Look-ups in named tables: a row name and a column name give one cell, copied from the table.

Puz
         Vanon  Sisup  Mabamo  Nibez  Zag  Mep  Sugi  Taze  Vem  Liluri
Lal        222    111     109    113  224  107   112    80  107      79
Mefepe      58     75     102     67   57  126   100   228   75     228
Vimikev     88     95     202    118   94  218   202   214  102     215
Gozi       219    207     158    210  218  132   160    89  208      88
Panumi     172    106      82     91  168   97    83   221  101     220

Mep of Mefepe: 126
Vem of Vimikev: 102
Zag of Mefepe: 57
Sugi of Panumi: 83
Mabamo of Lal: 109
Zag of Gozi: 218
Mep of Lal: 107

Table Nufe
fields: Taneruk, Lutub, Tup, Nas, Zot, Pusul, Kori, Pemepit
Suz: [93, 77, 89, 108, 146, 87, 108, 82]
Vezoze: [96, 72, 99, 93, 78, 117, 94, 73]
Dudul: [178, 78, 171, 179, 159, 144, 180, 76]
Kes: [118, 202, 126, 111, 107, 131, 110, 202]
Tadavuz: [101, 151, 96, 106, 149, 88, 106, 147]
Tun: [71, 170, 73, 76, 86, 73, 76, 171]
Kefo: [79, 175, 78, 83, 92, 75, 83, 175]
Guruzo: [86, 101, 93, 79, 48, 121, 79, 102]
Tekik: [104, 91, 108, 97, 69, 134, 97, 91]
Besam: [55, 165, 59, 60, 96, 71, 59, 168]
Rin: [143, 76, 135, 153, 97, 109, 154, 78]

Pemepit of Rin: 78
Pusul of Tun: 73
Taneruk of Tekik: 104
Pusul of Kefo: 75
Pemepit of Tekik: 91
Pusul of Vezoze: 117
Zot of Tadavuz: 149
Zot of Tun: 86
Kori of Besam: 59
Nas of Suz: 108

Par
cols = Lov, Zitur, Batug
Risabif: [-192, -276, -153]
Bufamuf: [397, 311, 942]
Zinubaf: [237, -658, 162]

What is the Batug of Zinubaf in Par?
162
What is the Batug of Risabif in Par?
-153
What is the Zitur of Zinubaf in Par?
-658
What is the Zitur of Risabif in Par?
-276
What is the Lov of Bufamuf in Par?
397
What is the Lov of Risabif in Par?
-192
What is the Zitur of Bufamuf in Par?
311
What is the Batug of Bufamuf in Par?
942
What is the Lov of Zinubaf in Par?
237
Which row has the largest Lov? Bufamuf

Betov.tsv
	Faras	Mif	Vitakeg	Bami	Tal	Vovi	Teganeb	Zit	Siko	Zaz
Lenir	216	209	138	52	30	95	178	226	188	69
Pusonil	41	119	230	230	180	91	26	41	119	183
Kavu	158	182	190	149	105	70	70	96	139	211
Zutub	162	199	254	202	166	114	73	43	41	16
Kuvi	158	105	47	42	53	90	146	191	212	215

What is the Zaz of Zutub in Betov? 16
What is the Zaz of Lenir in Betov? 69
What is the Siko of Kuvi in Betov? 212
What is the Siko of Kavu in Betov? 139
What is the Mif of Pusonil in Betov? 119
What is the Faras of Kuvi in Betov? 158
What is the Tal of Kuvi in Betov? 53
What is the Vovi of Zutub in Betov? 114
What is the Faras of Zutub in Betov? 162
What is the Vovi of Lenir in Betov? 95
What is the Zaz of Kuvi in Betov? 215
What is the Siko of Pusonil in Betov? 119
What is the Faras of Pusonil in Betov? 41
What is the Teganeb of Lenir in Betov? 178
What is the Zaz of Kavu in Betov? 211
What is the Teganeb of Zutub in Betov? 73
Which row has the largest Vovi? Zutub

Fip =
        Meze  Tevud  Sapev  Sori  Kago  Tav  Meni
Dedufa    70     66     42    32    79   59     7
Vizo      35     50     18    35    14   30    37
Tuvus     62     46     51    45    56   52    36
Safa      19     43     31    32    12   47    26
Taf       48     56     77    66    82   43    92
Pifi      35     37     73    71    59   41    91
Fumir     32     37     49    38    25   57    33
Tep       50     43     52    48    58   59    26
Lisisu    34     42     74    62    69   47    91
Pamip     62     37     79    56    70   61    47
Dag       64     66     14    18    42   37    15

Tav of Taf is 43
Sapev of Tep is 52
Meze of Vizo is 35
Tav of Tuvus is 52
Tevud of Tep is 43
Sori of Pifi is 71
Tevud of Vizo is 50
Meni of Dedufa is 7
Meze of Dedufa is 70
Meze of Pamip is 62
Meze of Taf is 48
Meni of Safa is 26
Sori of Tuvus is 45
Meni of Pamip is 47
Meze of Tep is 50
Sapev of Tuvus is 51
Tav of Dedufa is 59
Sori of Fumir is 38
Sapev of Pamip is 79

Dez =
          Zun  Pigi  Fesi  Vefigi  Rigiter  Gakod  Kodis  Volarit
Bev      0.94  0.67  0.88    0.46     0.71   0.22   0.40     0.39
Fen      0.26  0.55  0.79    0.63     0.65   0.21   0.64     0.72
Duzeted  0.65  0.83  0.53    0.35     0.63   0.44   0.57     0.29
Mut      0.39  0.35  0.60    0.72     0.59   0.38   0.93     0.76
Des      0.54  0.80  0.37    0.54     0.74   0.43   0.75     0.47
Bov      0.65  0.42  0.53    0.73     0.53   0.88   0.70     0.64
Pasuva   0.56  0.42  0.44    0.42     0.62   0.82   0.42     0.65
Gerakek  0.29  0.58  0.12    0.75     0.88   0.45   0.71     0.89
Paguvu   0.56  0.45  0.57    0.88     0.19   0.37   0.76     0.80
Lel      0.31  0.45  0.25    0.25     0.71   0.89   0.44     0.21
Komalo   0.16  0.13  0.17    0.41     0.78   0.81   0.58     0.89
Bavedat  0.37  0.59  0.47    0.59     0.43   0.51   0.36     0.38

Gerakek, Vefigi -> 0.75
Paguvu, Volarit -> 0.80
Bev, Volarit -> 0.39
Gerakek, Rigiter -> 0.88
Gerakek, Fesi -> 0.12
Lel, Zun -> 0.31
Bov, Zun -> 0.65
Fen, Volarit -> 0.72
Lel, Fesi -> 0.25
Gerakek, Volarit -> 0.89
Mut, Fesi -> 0.60
Pasuva, Fesi -> 0.44
Paguvu, Kodis -> 0.76
Mut, Pigi -> 0.35
Bev, Rigiter -> 0.71
Duzeted, Fesi -> 0.53

Table Pir
fields: Birelef, Fefigo, Lag, Ton, Rigotet, Zos, Vuku, Toruso, Niv, Vum
Fip: [178, 158, 143, 179, 148, 122, 143, 140, 162, 168]
Git: [106, 170, 178, 166, 135, 142, 121, 190, 126, 156]
Zel: [236, 208, 87, 234, 176, 120, 188, 87, 212, 132]
Zisoba: [165, 156, 178, 132, 158, 178, 166, 161, 180, 166]
Vuvotu: [134, 150, 171, 170, 138, 144, 101, 155, 109, 159]
Fiso: [141, 142, 203, 120, 160, 206, 188, 221, 146, 186]
Suv: [200, 196, 137, 180, 218, 189, 220, 139, 225, 140]
Dozibup: [130, 164, 163, 175, 208, 182, 152, 164, 145, 138]
Zot: [44, 139, 218, 127, 151, 193, 106, 232, 84, 161]
Nefaf: [203, 163, 158, 173, 163, 156, 190, 164, 173, 172]
Vodi: [147, 137, 206, 117, 171, 199, 164, 187, 157, 178]
Vivor: [110, 103, 228, 93, 107, 175, 110, 215, 93, 209]

Zos of Dozibup: 182
Vum of Dozibup: 138
Fefigo of Vodi: 137
Niv of Git: 126
Rigotet of Dozibup: 208
Niv of Vodi: 157
Fefigo of Dozibup: 164
Row with the largest Zos: Fiso

Bidod
|  | Gule | Litiza | Fevi |
|---|---|---|---|
| Komuni | 81989 | 73216 | 46117 |
| Votad | 31298 | 30949 | 62139 |
| Lun | 52826 | 34690 | 56971 |
| Vokuvov | 76781 | 48245 | 47330 |
| Ruz | 24615 | 46495 | 60724 |
| Muvit | 60467 | 33606 | 53692 |
| Lil | 23420 | 47406 | 62756 |
| Veseb | 24847 | 47428 | 63752 |
| Kizelus | 82405 | 57478 | 45576 |
| Rig | 25440 | 34900 | 62771 |
| Direl | 32442 | 61472 | 58844 |

What is the Fevi of Ruz in Bidod? 60724
What is the Fevi of Muvit in Bidod? 53692
What is the Litiza of Direl in Bidod? 61472
What is the Gule of Direl in Bidod? 32442
What is the Gule of Vokuvov in Bidod? 76781
What is the Litiza of Votad in Bidod? 30949

